Where one turn sends some rows of the set: a few examples, then the rows asked:
zilab: [-29  33 -31  30 -18  15 -37  13   7 -15  43 -31]
Tinos: [  9   6   3   7  18  33 -47  25  67 -49   8  -9]
tig: [  6 -16 -52  -5  36 -16  -1  11   8  -8 -13 -44]
Vap: [ 23  10  22   2 -56  26 -46  50  39  -3   3   8]
Vub: [-20  28  -7  17 -36  16 -52  13   6 -44  44 -10]
lov: [ 24 -15  17   7  13  48 -25  25  71 -42  28 -14]
Totum: [ 39 -24  14  -1  -4  17 -18  21  50 -55 -20  20]
Sibo: [ 33 -27 -35  -2  38  11  14  14  16  10  22 -54]
Bilo: [ 21   1   1   1   8  14 -43  24  52 -54 -21  10]
Zusif: [ 24 -13 -34 -33  45  28   9  30  38  -4  26 -30]
Zorez: [ -7  18 -29  29 -39 -33 -42   8  -2 -20  -5  -8]
Vog: [ 10 -13 -50  -1  44   6  -2  12  14   1  13 -52]
Nunek: [ 58 -30 -20 -27  30   2  13  29  44   9  16 -28]
Lasi: [-12   1  18  -2 -56  44 -33  47  37 -16  14   1]
raro: [ 15  17   6  11 -34  47 -29  14   4 -29  72  -8]
Tak: [ 18   0   7 -64 -13  16 -23  41  35 -36  43  -2]
Ruda: [ 58 -29 -18  23 -26   1  26   4 -16  12  17 -12]
galid: [ 43 -34  25   2  -2  38  -8  21  59 -44  11   4]
Supe: [ -3   2  23   6 -58  24 -46  45  46 -12   7   0]
dut: [ 26  10  18  -4 -52  41 -36  48  30  -4   5  16]
disa: [ -3  19 -57  32  -2 -21 -26  11  -2   2 -10 -32]
navik: [  7   6  17  -6 -51  53 -27  47  28 -17  13  15]
pupor: [-15  11 -41  31   4  20 -14   7   2   1  46 -52]
vop: [-10  12 -45  35   3  19 -13  13  11  11  39 -56]
fupe: [ 48 -32 -26  23 -27   4  35   6 -12  13  11 -16]
duti: [ 40 -42 -16 -25  16 -30   6  24  47  -4 -11 -27]
rigu: [ 30  -8 -42  21 -22 -28   2   6 -14   3 -27  -7]
lala: [ -1  -3   4 -58 -15   5 -31  39  40 -41  38  -7]
rema: [ 25 -39 -37  -5  24 -23  15   8   6  -7 -17 -34]
Lem: [ 43 -43 -28  -1  25  -7  23   9  14   4   5 -44]
pegen: [  1  10   2  17 -56 -20 -54   9   6 -45  12   5]
bot: [ 46 -10  -5  23 -53 -29  -8   4  -8  -5  -4  11]
gelo: [-14 -13 -43 -31  40   9  -2  25  37 -22   3 -33]
moz: [ 58  -4  23  11 -49  28 -18  13   3 -19  58   5]
Dusi: [ 33 -10  15 -55 -26 -17 -35  38  43 -30  29  -4]
vagok: [ 24 -20 -26  31 -10  31  26  11   6  18  49 -46]
Feti: [ 13  12 -12  25 -23  47   1  12   4   0  75 -27]
desev: [ 49  -5  17  15 -61 -15 -32  11   2 -27  23  12]
kef: [ -4 -32 -31 -26  20 -26  -3  23  44 -21 -18 -29]
fodu: [ 39  -4  12 -62 -17   3 -25  42  37 -25  40   2]
zosif: [ 34  -9 -33  26 -27 -38  -8   1 -16   2 -18 -10]
zupot: [  5  -7  10 -56 -23 -17 -36  39  44 -37  26  -8]
Nufe: [ 58 -14   3  24 -44  21  17  10  -4   8  46  -2]
mekaz: [-12  16 -48  30  -7 -24 -32   3  -3  -5  -1 -36]
fuzib: [ 27 -14 -24  27  -7  35  21   7  -8  14  57 -37]

tig moves to rema
Tak moves to lala
Now these:
bot moves to Nufe
galid moves to lov
rigu moves to fupe
Vub moves to pegen
fuzib moves to pupor
gelo moves to kef
Lasi moves to Supe

